A single turn carries every row of the set below to another of its rows. Some are shown first; where does it send the rows asked next?
z441: [  4   0  12  47  11 -12 -17   2   3 -11   4   9  33   0   8 -18   4  -1
  -4  -5   8  -2  14  23 -13  13  -4   5  -8   3 -14  -3 -26]
z812: [  0 -20   3 -23  -5  -6   4   3   7  16 -16  26   9 -12  -2  12  -7   1
  18 -13   4   7  -7  10  18  -5   3 -14   4   1  22 -25  23]
z288: [  5  -7  14  -6   0  -1  16 -19  18  19 -19  25  20 -16   8  20   8   3
  -1   2  10  -1   1  19  25   6  -3 -19   3  -4   9  -9  16]
z156: [  6  -6  10 -14   1   1  16 -12  20  16 -22  27  16 -17  11  20  12   4
   1  -5   0  -1  -2  16  22   1  -2 -16  -2   7  15 -13  15]
z200: [  5 -27   2 -28  -5   1   1  11   1  10 -15  16 -17 -16  11   8  -9   3
  19  -3  14  16 -14 -15   0 -12  -3   2   4 -17  15 -11  17]
z564: [ 13  26  -4  20 -17 -12 -15  20  -4  -8  23 -10  11  -1   0 -22 -20  17
  -1   9  14   4   9  -8 -17   7  12  13 -11   6 -16  18   4]
z582: [  1 -10  12 -16   0   4  12 -21  20  18  -9  21  11 -25   5  19  14  -2
  -3  -6  -6   0   1  22  12  -4  -4 -23  -3   1   5  -5  20]
z688: [  4  26  15  27  -1   1 -18   3   7 -15   4  -5  23  -1  17 -19 -13   8
  -4   2  13   0  10   6 -19  15   4  16 -30  -2 -19  14  -9]
z154: [  6   8   6  -8  -3   4  21  -7  33  -1 -22   7   0 -13   4  25  12   3
 -19   3 -12   5   4   5  11 -11   9 -16   1 -12  -1   6   2]
z271: [ -2 -21   0 -34 -10  -4  -8   7   4   2 -13  13 -20 -11   3   6  -8   6
  15  -7   1  19 -15  -9  -3  -8   4   6   5 -21  12 -14  19]
z75: [ -4  -2   6  44  12 -12 -15   4   1 -11   5   5  34   1  11 -20   2   0
  -1  -1   5   5  14  18 -17  13   0   8  -9   5 -20  -6 -26]
z182: [  6 -10  -5 -24 -14  -3  20  10  26  -2 -12   3 -18 -13  14   9   8   4
  -7  -3  -4  17   3 -14  -7 -13   0   1   7 -28   2  -1   0]
z730: [  8  19  -6  21 -20 -21 -14  22  -6 -12  26 -12  11   0   0 -22 -25  17
   0   9  16   1   8   1 -13   3  11  15  -7  11  -9  14  -2]
z11: [ 11   0   1  29  -5 -22 -21  18 -27   8  23  -2   0   0   3 -19   4  20
   2   7  14   4 -10   8 -15  11   2  25   7  19  -4  11   0]
z938: [ -3 -23   5 -24  -2  -1  -1 -10   3  19  -6  21   2 -22  -6  11  -6  -3
  13 -12  -2   7  -3  17  10  -7   2 -22   4  -2  11 -17  29]
z977: [  7 -18  -1 -30  -8   3   2  13   6  14 -15  16 -17 -12   9  11  -7   0
  17 -14   7  11 -11  -8   5 -12   2   4   4 -15  21 -17  14]
z615: [ 12 -12  -7 -24  -9   0  23  17  19   1 -15   3 -16 -20  13   8   3   0
  -3   6   6  13   8 -20   2 -15   0  -6   4 -23   5   0  -1]
z646: [  1  23  15  25  -4  -2 -22   4   6 -20   8  -7  16   0  19 -19 -16   6
  -5   5  13  -4   3  10 -16   9   5  23 -29   4 -11  14 -15]
z10: [ 16   2  -2  27  -4 -19 -20  23 -27  11  24  -1   1  -1  -3 -22   5  21
   4   6  12   9  -5  -3 -16  11   4  19   6  14 -13  11   6]
z965: [ 15  21 -12  22 -17 -16 -17  26  -5 -15  22  -5   6  -3  -1 -27 -23  15
  -2   9  13   1  11  -4 -16   5   7  14  -9   4  -6  13  -3]
z691: [ 14  -6  -7 -26 -11   1  21  14  23   7 -15   6 -14 -18  18  14   3   1
  -1  -8   1   9   5 -14   3 -15   0  -1   8 -18  11  -7  -1]
z525: [  9  26   9  30  -3   1 -23   6  11 -20   5   0  16  -1  16 -21 -10   4
  -8   6  10  -5   7   8 -15  11   3  19 -27  -5 -10  14 -17]
z632: [ -3  -5  14  39  10 -16 -14   6   0 -12   6  -1  31   1  14 -20   0  -1
  -2  -4   9   1  14  23 -16  12   0  10 -11   7 -15  -4 -28]
z421: [ 13   8   7 -11  -2   9  22  -3  27   5 -23   9  -1 -18   8  21  13  -2
 -15  14   2   1   6   1  21  -6   7 -15  -3 -14   3   5   2]
z382: [  9   2  -9  33  -4 -17 -20  17 -26  12  23   4   3   0   1 -20   3  21
   4   9  12   9  -9   6 -19  14   1  24   4  16  -7   9   4]
z295: [ -3  -2  12  -6   3  -3  13 -20  17  12 -22  24  14 -14   5  23  13  11
  -6  -4  -5   3  -4  26  17   5  -3 -17   2   2   8  -5  21]
z513: [ 10 -12  -6 -32 -13   4  13   1  21   8  -2   2 -18 -26  10  10   4  -3
  -2  -4  -5  10   8  -9  -4 -15   0  -8   6 -24   0  -3   5]
z553: [ 10  -6   9  46  17 -14 -36  12 -21  -2   7  11  15   4 -14 -12   1   3
   7   1   6   2  -8  17  -7   3   9   3   5  17  -9  -3 -12]
z786: [  3  -3   6  45  18 -10 -33  14 -21   1   7   6  15   5 -13 -11   4   0
   5   8   3   7 -11  13  -7   5  16   7   2  17 -14  -2 -13]
z961: [  7  -7  14  39  20 -12 -33  16 -27   4   7   4  14   3 -12 -15   7   4
   8   0   6   9  -5  11  -9   8  13   7   4  14 -18  -3 -10]
z235: [  0  25   7  29   0   3 -24   1   7 -16   5  -2  17  -1  19 -17 -13   7
  -4   8  10   0   3   6 -18  12   5  24 -28  -1 -15  12 -15]
z274: [  4  -6  14  41  16 -15 -32  15 -21  -3   9  -1  13   6 -10 -10   3   0
   5   4   6   3  -7  17  -5   3  16   9   4  18 -11  -2 -18]
z403: [ 14   7   5 -16  -3   8  20  -2  32   5 -23  12   2 -18  10  26  10  -2
  -8   1  -4   0   5  -1  18 -12   6 -15   0  -4   7  -2  -2]
z82: [ -8 -21   2 -22  -3 -14  -3  -8   2   9 -13  23   8 -12  -7  10 -11  10
  17 -12  -1  12  -7  16  13   1   3 -15   9  -3  13 -23  30]
z406: [  3 -21  -1 -36  -6   4  -5   1   3  15  -4  12 -20 -23   5   7  -5  -3
  14 -10   1  11  -7   0  -3 -12   1  -3   4 -18   9 -11  22]
z27: [ 16   0  -7  31  -4 -19 -25  21 -27   5  21   8  -2  -2  -1 -23  -1  21
   6   4  14   4  -8   3 -18   9  -4  21   4  17   0  10   4]
z329: [  6  23 -15  24 -17 -14 -17  20  -4 -10  23  -8  12  -1  -1 -22 -28  16
   0  11  12   5   7  -2 -16   4  13  16  -7   7 -13  11   0]
z807: [ -3  -2  17  41  17 -10 -18   4  -4  -8   1   2  35   1   8 -19   0   0
   1  -7   9   5  15  19 -14  15   2   4 -12   3 -22  -5 -21]
z365: [  0 -23  10 -17  -2  -6  -2  -6   2  15 -15  26  11 -13  -4  13 -15   0
  21  -7  14   9 -10   8  17  -5   1 -17   8  -4  13 -21  26]
z492: [ 10   1   7 -21  -5  10  14 -12  31   6  -9   7  -3 -25   7  21  13  -7
 -13   2 -10   2   6   3   8 -15   5 -20  -3 -12  -3   4   4]

z156 -> z812
z688 -> z807
z27 -> z965
Where do these go?
z329 -> z235
z154 -> z295
z274 -> z11
z938 -> z406
z288 -> z365

A single turn carries every row of the set below to another of its rows. Some are shown first; where does it send the rows asked next?
z356: [ 12  19  33  -8  16 -12  14  16  18  -1 -29   4  10   3  10   9  24 -18
  -1  -8 -11  18   4   0  10 -42 -41  -1]
z746: [ 20  40   8  10  -4  -5 -13   0  23 -11 -20  -1  14  -6  29  29  18 -26
  -5  11 -21 -11  32 -30  -8  -7   9   2]
z529: [ 21  27   1   2  17  -6 -39  14  18  21  16  17  19  -8  19  19  17 -29
  24  16 -14   0  10 -16   6 -36 -27 -25]
z756: [ 17  31  20 -12  20 -14 -10   4  33  -5 -20 -17  -2  -2  -6  14  10 -31
  28  -9   4  18   5 -26  26   1 -36 -16]
z432: [ 25  53  21 -10   1  -4 -15  -5  33  -4 -38   0   3  -7  11  16  24 -19
  25 -13 -10  13  18 -20  18   9 -33   6]
z940: [ 28  19  -1  10  -1  -2 -28 -13  13  -4 -28 -12  15 -20  32  -2  -5 -50
  24 -17 -16 -11 -11 -24 -16 -28   4  19]
z303: [ 25  24  -2 -16   5  -4  -1 -12  24 -18 -30  -4   4   5  -2  10  26 -18
  25 -11  -2   2  15 -13  31 -15 -43   5]
z521: [ 20  28   0   8   0 -13 -28  11  20  -2 -23   2  20  -2  41  50  20 -27
  12 -13 -15 -16   9 -32   1 -12   4 -10]
z591: [ 19   9 -11   6   0   3 -26  -8   5  -4 -43   3   0  -9  22 -13   5  -8
  16  -9   7 -14 -23 -11 -16 -25 -21  -2]
z925: [ 14   9   0  19   5 -19 -30 -19  12  10 -27 -11   7 -16  16  -6  -2 -28
  -1 -11  15   8 -21 -14  -8 -32 -13 -20]
z23: [ 24  11   5  18  14  -9 -13   8  19   5 -16   5   7  -3  39  18   5 -29
  16 -18  -6 -22 -21 -20 -26 -30  14  11]
z693: [ 17  17   5  20   9 -17 -16 -18  25  14 -29 -15   6  -7  39  -3   7 -47
  33 -22 -12  -7  -3 -18  -7   5   8  -6]
z960: [ 21  23   8  -2  29  -4 -23  23  27  16  25  16  17   2  26   2  21 -35
  35   0  -5 -17  11 -16   0 -34  -9 -10]
z780: [  6  -1  25 -10  28 -10 -27   8  17  27  14  -4   5 -14  27  -4  30 -34
  13  -5  -6   4  14   1  -7 -34 -26 -21]
z791: [ 20  18 -15   1  -8   5 -19  -4   6  -3 -36 -12   5  -3  32   4  10 -27
  35 -20 -18 -27  -6 -16 -10  -2   2   0]
z168: [ 16  24  -5 -18 -16  -2 -12  -3   8 -13 -26 -16  11  10  16  19  26 -25
  19 -15 -14 -23  23 -21  20  -3 -13  -7]
z944: [ 23  39  24   0  11  -2  -2   3  30 -14 -25   0   0 -14  11  34  17 -17
  14   4 -19  16  38 -18   3  -4 -24   9]
z939: [ 24  35  -5  21   8  -1  -6   2  23  -6 -21  -5  11 -20  31   2   8 -32
   8  -6 -16  -8   5 -17 -27 -28  24  13]
z419: [ 20  41  12   2 -21 -11 -29 -17  18  -1 -25   1  18   4  31  19  23 -26
  -1 -15  -2 -20  19 -26   8  -1   2   3]
z348: [ 23  29  25 -23   7  -7 -21  -4  29 -18 -35  -8   9 -11  16  15  23 -37
  21  -9 -16  12  26 -35  19   1 -37  10]
z741: [ 17  23  14  -6 -16  -9 -33 -12  11 -10 -29  -9  25  -4  38  16  15 -45
   4 -10 -18 -18  24 -35   6  -9  -4   5]
z293: [ 11  11  25   1  24  -7 -25   5  18  34   8   2  10 -14  26  10  21 -41
  33   2 -25  12  18   5   2 -26 -35 -18]
z822: [ 13  20  30  11  10 -14   3  -1  13   4 -17  -7  10   5  -4  -7 -13 -34
  26 -15  15   7  -7   3  13 -39 -30  -2]
z824: [ 13  41  41 -11  -3   3   1  11  12  -1 -31   0   5   1  -1 -10   6 -13
  14 -16   3   7   2   3   5 -26 -37  11]
z214: [ 22  14  11  -6   6  -1 -32   0  11 -13 -30  -7   8 -22   8 -14  -5 -28
   2  -8  11   7 -24 -22 -14 -47 -25   9]
z893: [ 21  37  16  -3  11 -13   0  15  26  -2 -32   0  18  -2  23  41  29 -29
  26 -14 -29  13  22 -16  22 -13 -30  -6]
z902: [ 23   6   5 -13  37  -7 -27  14  32  16  18   4   1 -16  29  -5  40 -27
  24 -11  -6  -1  10 -16 -11 -26 -14 -14]
z398: [ 14  24   9   4  21  -8 -42   7  22  26  12   9  20 -11  24  19  18 -40
  27  15 -15   4  12 -13   8 -26 -28 -26]
z88: [ 15  28  37   3  14   2   7  15  17 -15 -24   1   3 -17   5   8   6  -7
   7  -7   3  15  25   1  -8 -37 -29  12]
z937: [  3  25  28  -5  -4 -19 -18   3  16   1 -20 -13  12  16  27  11  16 -36
  10 -11   0 -18  23 -30  16  12  -6 -23]
z738: [ 23   6   9   2  30 -11  -3   7  26   2 -25   3  -7 -10  17   0  15 -15
  -3 -10   1  11 -31 -10 -21 -45 -20   7]
z203: [ 15   9   9  -6  40  -8 -30  11  34  19  21   0   4 -15  27  -4  29 -39
  27  -8   1  -2   2 -13  -7 -29 -12 -13]
z282: [ 14  22  11   5  26  -7 -34  13  27  21  23  11  21  -1  30   6  17 -45
  31   4  -2 -14   7 -14   4 -32  -9 -14]
z242: [ 16  22  43 -17  10   0  -4   9  15 -17 -29   0  11  -3   4 -12   1 -31
  19 -12   2   6   8 -12  10 -35 -44  21]
z14: [ 19  27   4  10  18   1  -9  11  21 -13 -26  -6   3 -35  13  -5   8 -10
  -4  -9   7  14  -5  -8 -27 -46  -5   3]
z383: [ 22  12  10   5  19  -5 -23   1  15  32   8  10   9 -16  26  13  19 -34
  35   4 -32  13  17   3  -2 -30 -33 -15]
z685: [ 12  -3  22  -7  19  -9 -23   8  10  28  12   5   5 -12  33  -2  34 -25
  12  -8 -16   1  22   3 -11 -34 -24 -21]
z215: [ 23  29   4  -5  -2   0 -21  -4  13   1 -26 -13  -5 -19   0  -9   7 -13
  -5 -17  10  10 -29  -8 -15 -36 -14   4]
z25: [ 31  33  -2  13  -7  -4 -15 -20  20   7 -20  -9   5 -10  24   0   7 -34
  19 -28  -7 -13 -12 -10 -15 -19  15  24]
z907: [ 20  14   9   2   6   0  -1 -11  12 -11 -37  12   5   4   5 -15   7 -12
  22  -8  11  -6  -4   3  10 -36 -43  12]

z214 -> z741
z822 -> z693
z591 -> z168
Where do these go?
z939 -> z944
z293 -> z203
z902 -> z529
z419 -> z824
z893 -> z738

